One vector is turned by the same rotation once a step. Each row is the vector after some number of steps, and that number follows the row.
The counts run from 0 to 74.
+1.99 +5.90 -0.56 -0.12 +0.00 +0.68 +5.40 -1.34 -4.54 -4.10 -1.62 -1.15
 -0.62 +1.17 +2.51 +1.04 -0.38 -0.27 -0.73 +2.77 -2.02 -0.33 +3.81 -0.82
 +3.46 +2.57 +0.56 -1.29 -1.05 -5.36 -0.15 -0.74 -2.29 -4.51 -0.04 : 60
-4.45 -3.58 -0.92 +6.17 -4.69 -5.52 -1.44 +2.35 +4.15 +0.24 +1.22 -4.61
 -0.20 +2.90 +0.81 -1.20 +3.16 -0.09 +0.43 -0.62 +3.23 +1.07 +1.22 -0.05
 +0.47 +2.24 +0.55 +1.53 +1.96 +2.75 +1.99 +0.65 -0.71 +4.55 +3.27 : 36
-3.67 -1.32 -0.92 +0.00 +2.14 -3.83 -2.59 -0.10 +7.82 +2.49 +1.59 +1.61
 +2.02 +1.40 +0.69 -3.53 +1.38 -0.71 -1.85 -4.86 +7.11 -0.11 -1.31 +2.14
 -0.49 +1.43 +4.05 -1.42 +2.39 +5.42 -0.50 -2.49 +0.24 +1.60 +1.02 : 1
-0.19 -0.05 +1.14 +3.22 -3.12 +2.50 -4.93 +1.92 +3.44 -3.37 +2.39 -2.40
 +2.83 -3.15 -1.85 +0.71 -0.18 -2.36 -1.82 -0.57 +2.27 -0.93 -1.68 -1.85
 +1.64 -0.04 -2.05 +1.64 +3.80 +3.99 +0.68 +3.35 +1.32 +1.53 +3.33 : 27
+3.79 +1.83 +0.97 +3.30 -4.39 +0.33 +1.28 +1.27 -1.03 -1.03 +0.33 -0.59
 +2.20 -3.55 +1.41 +2.60 -2.54 +0.24 -4.45 -2.44 +1.51 +1.35 -1.34 +1.47
 +1.81 -2.17 -0.36 +2.01 +1.20 +3.64 -1.32 -0.54 -2.52 -1.87 +2.60 : 63
-1.77 +2.08 +0.37 -0.37 -0.91 +1.68 +1.54 -0.40 -0.96 -1.59 -1.89 -2.94
 -2.29 -0.48 +1.79 -1.04 -0.16 +1.52 -2.43 -0.01 -0.08 +1.05 -4.44 -0.59
 -2.74 -0.37 +3.14 -1.67 +0.23 +3.42 +5.86 +0.15 +5.94 +1.10 +0.16 : 43
-2.04 -0.83 +2.94 -2.54 +0.03 +0.86 +1.21 +0.99 -2.80 -0.26 -0.93 -0.63
 +0.47 -0.04 -0.93 -2.37 -0.54 +2.15 -3.28 -0.57 +0.93 +2.99 -6.78 +2.77
 -1.02 +1.28 -1.69 -1.81 +1.86 +5.86 +3.97 +1.95 +2.42 +1.72 -1.56 : 7
-3.71 -2.98 +1.36 -0.87 -0.02 +0.27 +2.45 -2.08 +0.54 +1.75 -2.00 -2.86
 -1.58 +0.45 +0.92 -0.09 -1.17 +4.77 -1.07 +0.39 -3.64 +0.97 -1.96 -1.19
 -1.09 -1.28 +4.25 -2.43 +1.35 +0.35 +9.33 +1.42 +1.41 +2.53 +5.90 : 42
-0.18 -3.66 +1.87 -4.54 +1.92 +3.31 -0.52 +1.11 -0.30 -2.26 +1.32 +1.25
 -2.65 -5.00 +1.39 -5.53 -2.77 -1.29 -0.25 +1.13 -0.72 -1.13 -1.38 +2.17
 -2.45 -1.37 +0.23 -3.40 +0.88 +1.50 +0.46 +2.58 +1.95 +2.71 +3.07 : 48
+2.07 +0.48 -2.70 +2.30 -2.55 -1.13 +3.32 +3.55 -6.56 -3.18 -1.03 -0.17
 -2.02 +0.24 +0.34 -0.93 -0.50 +0.69 -0.42 +4.69 -0.71 -1.40 +5.83 +0.32
 +0.90 -0.19 -3.17 +2.87 -0.74 -3.81 -0.44 -1.25 +2.23 -2.63 -0.49 : 55
-0.78 +4.94 +2.76 +0.24 -0.08 +0.40 +2.47 -4.70 -4.73 +3.87 -0.45 -0.53
 +1.44 -1.17 +3.86 +1.66 -0.89 -0.06 -1.42 -0.82 -0.88 +0.23 +0.51 +1.14
 +3.11 -0.54 +3.22 -1.88 -2.79 -1.74 -3.40 -0.15 +2.52 -4.46 +2.24 : 69
+0.82 +0.89 -1.38 -0.95 +3.75 -0.28 +0.60 -4.18 -3.53 -3.54 -2.20 -2.42
 -1.20 +0.62 -0.16 +1.50 +0.46 +0.30 +3.90 +0.70 +1.07 +0.30 -1.32 -2.25
 -2.07 +4.10 -2.83 -1.10 -0.68 -3.48 +3.14 -1.28 +1.64 -2.02 -4.78 : 14
-2.95 +0.49 +1.45 +6.03 -5.04 -0.81 -0.68 +0.79 -0.53 +2.46 +0.10 -5.85
 +0.27 +5.87 +0.07 +0.99 +1.28 -1.24 +2.30 +0.00 +0.46 +0.78 +1.33 -2.95
 +1.38 +5.30 -0.83 +4.37 +0.26 -2.25 +0.28 +0.62 +0.74 +2.59 -1.14 : 35
-1.08 -5.46 -2.49 -1.63 -2.13 -0.04 -2.50 +2.99 +1.71 -1.32 +1.09 -0.38
 -6.47 -3.80 -0.86 -3.64 -1.76 +1.38 +2.53 +0.24 +1.74 -2.88 +0.07 +1.34
 -0.84 -0.25 +0.08 -1.65 +0.32 -0.11 +0.49 +1.17 -0.72 +6.90 +2.38 : 47
+0.28 +3.01 +2.30 +0.56 -3.07 +2.94 +1.39 +0.86 +0.11 +3.28 +2.91 +2.34
 -3.25 +0.66 +3.40 -3.18 +0.95 -0.34 -1.35 -0.84 +0.94 +0.30 -1.84 +5.19
 +3.79 +0.69 -1.06 +0.22 +1.35 +4.37 -1.10 +4.23 +5.16 -1.47 -2.40 : 74
-4.50 -2.85 -2.04 +3.52 -3.71 -1.13 -3.99 +2.09 +3.45 -0.60 +0.79 -3.39
 -2.46 -1.82 -1.51 -0.85 -0.70 -1.00 -2.74 -1.71 +2.74 -1.21 +0.06 +1.71
 +1.61 -0.12 +2.61 -1.27 +0.58 +3.02 +0.11 +4.12 +3.08 +5.59 +3.88 : 37
+1.51 +0.31 +2.90 +5.73 -2.48 -5.03 +2.75 +1.93 -1.97 -1.89 +1.00 -1.33
 -1.12 -1.42 +0.23 +4.38 -4.25 +1.19 -3.01 -3.16 -1.80 +0.63 +1.83 -0.76
 +2.75 -1.35 +2.82 +2.15 +1.91 +0.68 +0.99 +1.26 -3.82 -2.59 +4.97 : 62
+0.64 -2.05 -3.86 +2.34 +1.32 +0.18 -5.44 -0.33 -0.46 -6.37 +1.07 -2.99
 +0.51 -0.67 +0.68 +0.50 +1.52 +0.43 +3.50 +2.08 +1.04 -5.77 +3.53 -0.37
 -0.74 +4.57 -4.40 +1.68 +0.35 -3.37 -4.29 -0.79 -4.17 -0.65 -0.28 : 20
+2.54 +5.57 -1.38 -1.35 +2.62 +3.90 -0.14 -2.99 -1.31 -1.58 -0.52 -1.16
 +4.21 -2.88 -0.27 +3.93 -0.76 -1.61 -2.95 +0.66 -1.31 -0.41 -3.51 -4.13
 -0.81 +1.31 -2.07 -3.78 -2.84 -0.66 +1.52 +2.56 +3.64 -2.42 -0.68 : 23
-1.61 -1.18 +2.97 -0.19 +1.76 -7.32 -1.12 -3.83 -0.36 -2.72 +0.42 +1.88
 +0.17 +4.78 -0.33 -1.41 +3.12 +7.44 +2.12 -1.57 +1.24 -1.36 -0.52 -1.99
 +0.42 +1.44 -0.43 -0.73 +0.68 -1.15 +3.63 -2.06 -1.52 -1.59 -2.43 : 5
-3.59 +2.73 -2.60 +0.76 -0.45 +5.29 -2.35 -2.60 +0.27 -0.46 +1.57 -2.33
 -1.00 +1.85 -0.67 -1.15 +3.39 -3.28 -1.86 +1.63 +2.61 -0.98 +1.47 -0.87
 +1.69 +2.76 -1.21 +1.56 -2.53 +2.46 -6.38 -0.48 +1.37 -2.62 -0.30 : 29
-0.42 -1.73 +3.13 -0.81 +2.21 -2.64 -0.98 -0.25 -0.17 -0.77 -0.76 +0.11
 +1.21 +0.02 +0.62 +1.03 -1.46 +3.94 +0.56 -2.40 +0.82 +3.29 -4.51 -3.28
 -2.15 +0.16 +1.24 -0.58 +1.80 +1.30 +6.62 -1.70 -0.51 +0.62 -1.70 : 6
+2.56 +1.84 +5.19 +3.65 -1.37 -3.06 +0.43 -1.29 -0.67 +0.02 +1.20 +0.49
 -0.40 +6.02 +2.95 +2.08 +2.58 +4.48 +1.00 -0.90 -0.72 +3.37 +1.25 +1.36
 +2.15 +1.77 +1.01 +1.40 +0.58 -0.62 -1.90 +1.59 -4.07 -3.01 -0.74 : 71
+1.72 +0.09 +1.45 +0.29 -2.68 +2.89 +2.52 +2.34 -6.69 -3.58 -1.17 -2.05
 +0.74 -2.95 -0.32 +0.36 -3.98 +0.44 -2.78 -0.85 -1.55 +2.20 -1.99 +0.87
 -0.69 -3.11 -1.16 +0.58 +0.29 +0.36 +4.69 +1.69 +0.91 -0.03 +3.62 : 53
-6.57 +1.84 -1.94 -0.43 -1.95 +3.54 -1.52 -1.57 -0.13 +0.46 +2.40 -3.59
 -3.35 +2.78 +1.73 -5.20 +3.07 -1.24 +2.34 +4.60 -0.43 -2.26 +1.54 +3.36
 +3.04 +2.17 +1.29 -1.57 -3.25 -0.83 -2.25 -0.02 +3.45 +0.49 +2.01 : 39
-1.10 +1.05 +0.34 +4.52 -0.82 -3.05 -1.78 -0.29 -0.33 -1.23 +1.70 -3.65
 +2.22 +4.34 -2.77 +4.81 +2.24 +0.64 +0.06 +2.71 -1.41 -2.28 +2.96 -2.61
 +0.79 +6.19 -3.89 +3.77 -1.25 -1.69 +0.50 -0.69 -2.20 -3.23 -1.03 : 25
+0.33 -4.75 -2.46 +2.59 -0.44 -4.44 -0.89 +4.30 -0.06 -5.51 +0.05 +1.80
 -1.81 -2.72 +0.20 -0.97 +0.91 -0.48 +1.71 +1.92 -2.00 -1.70 +5.69 +2.87
 +0.85 +0.57 -2.14 +0.62 +0.78 -4.83 -1.87 -2.49 -4.01 -1.21 +0.73 : 56
+1.01 +4.02 +2.11 +3.73 -2.91 +3.13 +3.06 +1.81 -2.26 -1.73 -1.12 +1.70
 +2.24 -1.98 +0.41 -0.11 -2.70 -5.23 -4.99 -0.30 +0.94 -1.60 +4.35 +0.25
 +6.11 +0.59 -0.04 +1.48 +1.33 +4.38 -3.34 +0.82 +0.34 -4.83 +1.53 : 64
+1.13 +6.40 +2.21 +4.31 -2.37 +1.06 +2.77 -2.53 -4.02 +0.89 +0.68 -0.07
 -0.02 +5.30 +3.46 +1.41 +3.42 +0.34 +0.81 -2.22 +0.35 +2.09 -0.07 +2.80
 +1.51 +2.33 +1.91 +0.00 +0.58 -1.28 -0.68 -0.19 -0.69 -3.18 +0.43 : 70
+3.66 -0.81 +0.97 +4.30 -0.67 -0.95 -1.65 +1.75 +1.30 -0.67 +0.15 +0.57
 -1.24 -1.78 +3.74 -0.13 +1.67 -0.07 +0.34 -1.30 +2.21 -1.20 +5.26 +1.74
 +4.04 +1.82 +1.60 +0.40 +0.93 -2.85 -6.36 +1.67 -4.04 -2.50 +2.74 : 66
+1.29 +0.00 +0.16 -0.44 +0.53 -4.26 -0.58 -0.19 -2.11 -4.10 -1.82 -1.27
 +0.17 +2.15 -2.28 +4.03 +2.46 +5.05 +2.87 +1.49 +1.62 -0.67 -0.95 -3.98
 -1.35 +1.26 -3.70 +1.51 +3.62 -2.09 +5.32 -0.62 -2.12 +1.17 -1.78 : 15
-1.60 -2.16 -0.48 +0.96 +1.01 -2.46 +1.25 -1.64 -2.89 -2.36 -0.52 -0.16
 -3.37 -1.17 -0.46 -0.52 -1.17 +4.49 +2.16 +0.93 -1.85 -0.89 +2.13 -3.94
 -2.68 -2.20 -1.38 -3.21 +0.89 -5.23 +4.78 -2.07 -2.84 +0.17 +3.67 : 51
-2.23 -4.32 -1.98 +0.26 -0.07 -4.06 -2.66 +2.80 +1.28 -3.84 +1.60 +0.74
 -1.23 -1.15 -1.33 -3.35 +4.54 +3.49 +5.76 +2.84 +2.97 -2.89 +0.27 +1.08
 -2.60 +3.71 -2.67 +2.29 +1.18 -1.85 -2.73 -2.76 -2.72 +1.11 -2.69 : 10
-5.29 +2.80 -0.46 -3.93 +2.74 +3.34 -1.09 -3.28 +0.73 +2.03 -1.15 +0.76
 -2.53 +1.81 +2.25 -3.25 +3.78 -1.03 +2.58 +1.06 +3.63 -1.18 -2.95 +1.28
 +1.59 +1.31 +1.09 -3.57 -5.44 +1.52 -2.89 -1.63 +5.26 -1.49 -3.66 : 3
-4.10 +5.98 +1.64 +4.04 -3.23 +2.55 +2.18 -3.11 -3.40 +1.31 +1.99 -4.48
 -0.63 +5.41 +2.00 +1.26 +3.26 -3.47 -1.12 +1.22 -2.45 -0.05 -3.19 -2.50
 -0.64 +4.12 +1.19 +3.29 -0.87 +0.48 +1.70 +0.96 +1.49 -2.59 -1.98 : 34
-0.29 +4.64 -2.40 +3.02 -1.57 +1.31 +0.86 -2.81 -2.15 -0.64 +0.45 -5.11
 +2.48 +1.59 +1.61 +3.99 +1.06 -2.56 -1.19 +2.89 -1.38 -0.36 +2.45 -2.59
 +0.59 +2.91 -3.48 -0.05 -2.86 -2.75 +0.91 -1.45 -0.79 -3.28 -2.12 : 24
-3.59 -3.55 -0.87 +2.46 -0.60 -6.25 -2.79 +1.43 +3.48 +1.27 +0.81 +3.52
 -2.27 +0.83 +0.10 -2.66 +4.02 +1.68 +1.75 +0.98 +3.74 -0.69 -1.13 +1.35
 -0.67 +0.25 +2.33 +3.86 -0.48 +1.39 -4.68 -2.88 +1.37 +0.73 +0.13 : 0
-0.30 -0.38 -1.63 -3.54 +7.07 +0.42 -3.06 -2.76 -0.43 -0.16 -0.69 +1.68
 +0.86 -4.95 -2.98 -0.46 -0.89 -0.48 +1.88 -0.51 +1.01 -3.58 -4.50 +0.97
 -1.56 -0.93 -1.43 -4.31 +3.08 +1.21 +1.46 +1.78 +2.83 +1.29 -1.49 : 12
-4.12 -3.27 -1.33 +1.48 +0.94 -0.98 -2.45 +0.07 +0.04 +1.82 -0.14 -2.00
 -5.02 +2.36 +0.00 -0.42 +0.84 +1.19 +3.82 -0.07 -2.28 +0.15 +3.28 -0.23
 -0.38 -0.01 +2.31 -1.06 +0.20 -1.68 +3.61 +1.86 -3.37 +4.50 +3.19 : 41
+2.01 -3.64 -1.68 +0.90 +0.59 -0.97 -3.36 +0.83 +1.73 -7.09 +0.77 +1.36
 -1.16 -4.70 -1.50 +0.34 -2.31 -0.14 +0.30 -1.78 +0.15 -3.01 +3.43 +0.59
 -1.33 -1.24 +0.45 -1.33 +1.81 +1.44 -0.20 +1.10 -2.64 +1.81 +5.34 : 57
+0.63 +2.33 +0.64 +5.36 -4.59 +1.16 +3.14 +0.89 -1.77 -2.01 +3.20 +1.66
 +1.51 +2.67 +2.10 +0.15 +1.48 -1.08 -3.25 +0.29 +0.19 -1.35 +4.76 +2.33
 +2.84 +2.92 -1.07 +1.86 -1.40 -0.83 -5.80 -2.88 -1.13 -3.77 +0.37 : 65
-2.47 -0.52 +0.51 +3.93 -5.79 -1.55 +2.08 +1.14 -5.66 -1.59 -0.38 -3.51
 -4.74 +2.57 +0.76 -3.97 +1.44 +2.79 +1.92 +3.69 -1.82 +0.94 +2.34 +1.25
 -0.03 +3.59 -2.24 +1.47 -0.81 +0.93 +1.13 +0.25 +1.76 +0.42 +0.14 : 45
-3.43 -1.03 -3.76 +4.90 +1.28 -1.82 -1.61 -1.74 +3.57 +2.75 +2.59 -2.30
 +0.21 -0.41 -1.61 +1.92 +2.86 +0.61 +2.76 -0.86 +0.84 -2.46 +1.65 -2.52
 +0.49 +1.14 +4.86 -1.48 +0.33 -5.30 -0.24 +1.47 +0.52 +2.42 +4.62 : 31
+3.30 -1.29 -1.98 -4.13 +1.07 +3.68 -2.68 +0.10 -1.67 -2.54 +0.96 +0.37
 +2.78 -7.35 +2.67 -1.24 -1.45 -0.33 -2.07 +1.06 -0.90 -1.73 +1.65 -0.20
 +0.10 -4.09 +2.04 -4.38 -0.84 +0.52 -0.91 +3.38 +0.37 -3.82 +5.26 : 58
-0.90 +3.02 -2.05 -2.84 +1.50 +4.94 +2.03 +0.00 -5.05 -3.35 +0.19 -0.45
 -3.09 -1.17 +1.25 -3.23 -0.92 +0.39 -0.42 +2.86 -0.77 -1.06 +0.99 +2.64
 +0.04 +1.09 -1.12 -3.91 -2.96 -2.90 -0.47 -0.70 +2.58 -1.90 +0.15 : 49
+0.89 -2.98 +0.39 +2.92 -1.27 -2.40 +0.88 +1.89 -2.36 -2.74 -2.56 +0.13
 -4.32 -3.68 -0.19 +3.69 -3.26 +3.21 +0.81 -1.34 -1.23 -0.27 +1.67 -1.58
 -1.73 -2.35 +1.44 +2.69 +2.37 +0.09 +4.54 +1.00 -2.37 +1.86 +2.59 : 52
+2.85 +0.25 -0.59 +0.58 -4.11 +2.41 +4.37 +2.40 -5.26 -4.29 -3.90 -1.58
 -0.53 -3.77 +1.46 +0.68 -2.01 -0.52 -0.86 +1.02 -2.81 +0.75 -1.00 +2.18
 -3.52 +0.53 -3.87 +1.07 -0.88 +2.47 +0.09 -0.03 +3.99 -2.05 -0.77 : 54
+1.11 +1.80 -2.49 +0.21 +3.36 +3.23 -1.78 +0.38 -2.92 -3.38 +0.44 -0.77
 +3.44 -1.78 -0.71 -0.67 +1.61 -2.33 +0.79 +3.55 +0.93 -2.16 +2.21 -0.83
 -0.66 +2.94 -5.98 +1.70 -1.90 -1.29 -2.44 -1.16 +2.18 -3.17 -4.44 : 19
-5.16 +1.81 -0.54 -3.77 +1.40 +2.68 -4.29 -2.37 +1.68 +1.84 +1.78 +1.92
 -0.44 -1.25 +0.23 -4.00 -0.03 -0.67 -1.59 -2.28 +2.48 -2.85 -2.36 -0.21
 -0.98 -0.59 +2.81 -3.60 -2.42 +3.58 -0.20 +0.35 +5.81 +1.05 +0.76 : 2
+2.74 -1.50 +3.66 -0.40 +0.65 -0.88 -2.82 +0.28 +1.05 -4.04 -0.35 -1.95
 +2.49 -1.13 -2.18 +2.00 -2.65 +0.69 -1.68 -1.87 +3.91 +1.57 -4.88 -1.39
 -3.92 -2.10 -3.76 -0.04 +3.29 +6.71 +5.61 +3.57 -0.16 -0.58 -1.95 : 17
-3.12 +1.33 +0.75 -1.81 +4.00 -3.59 +0.84 -4.44 -1.91 +0.44 -1.48 +1.75
 -1.92 +5.72 +2.40 -0.43 +3.89 +1.84 +4.04 -0.25 +0.58 -0.61 +0.33 -1.27
 +0.15 +3.37 +2.97 -1.44 -1.77 -4.42 +0.09 -2.86 +2.21 -1.41 -1.53 : 4
-0.18 -3.34 +2.33 +0.61 -0.74 -0.45 -3.28 +1.83 -1.67 -4.17 -0.49 -1.45
 +4.30 -0.70 -3.05 +4.95 -1.91 +5.43 -2.39 -0.03 +1.87 -2.10 -4.05 -1.00
 -1.81 -0.21 -4.63 +1.01 +1.78 +2.20 +5.21 +1.83 -1.95 +0.77 -0.34 : 16
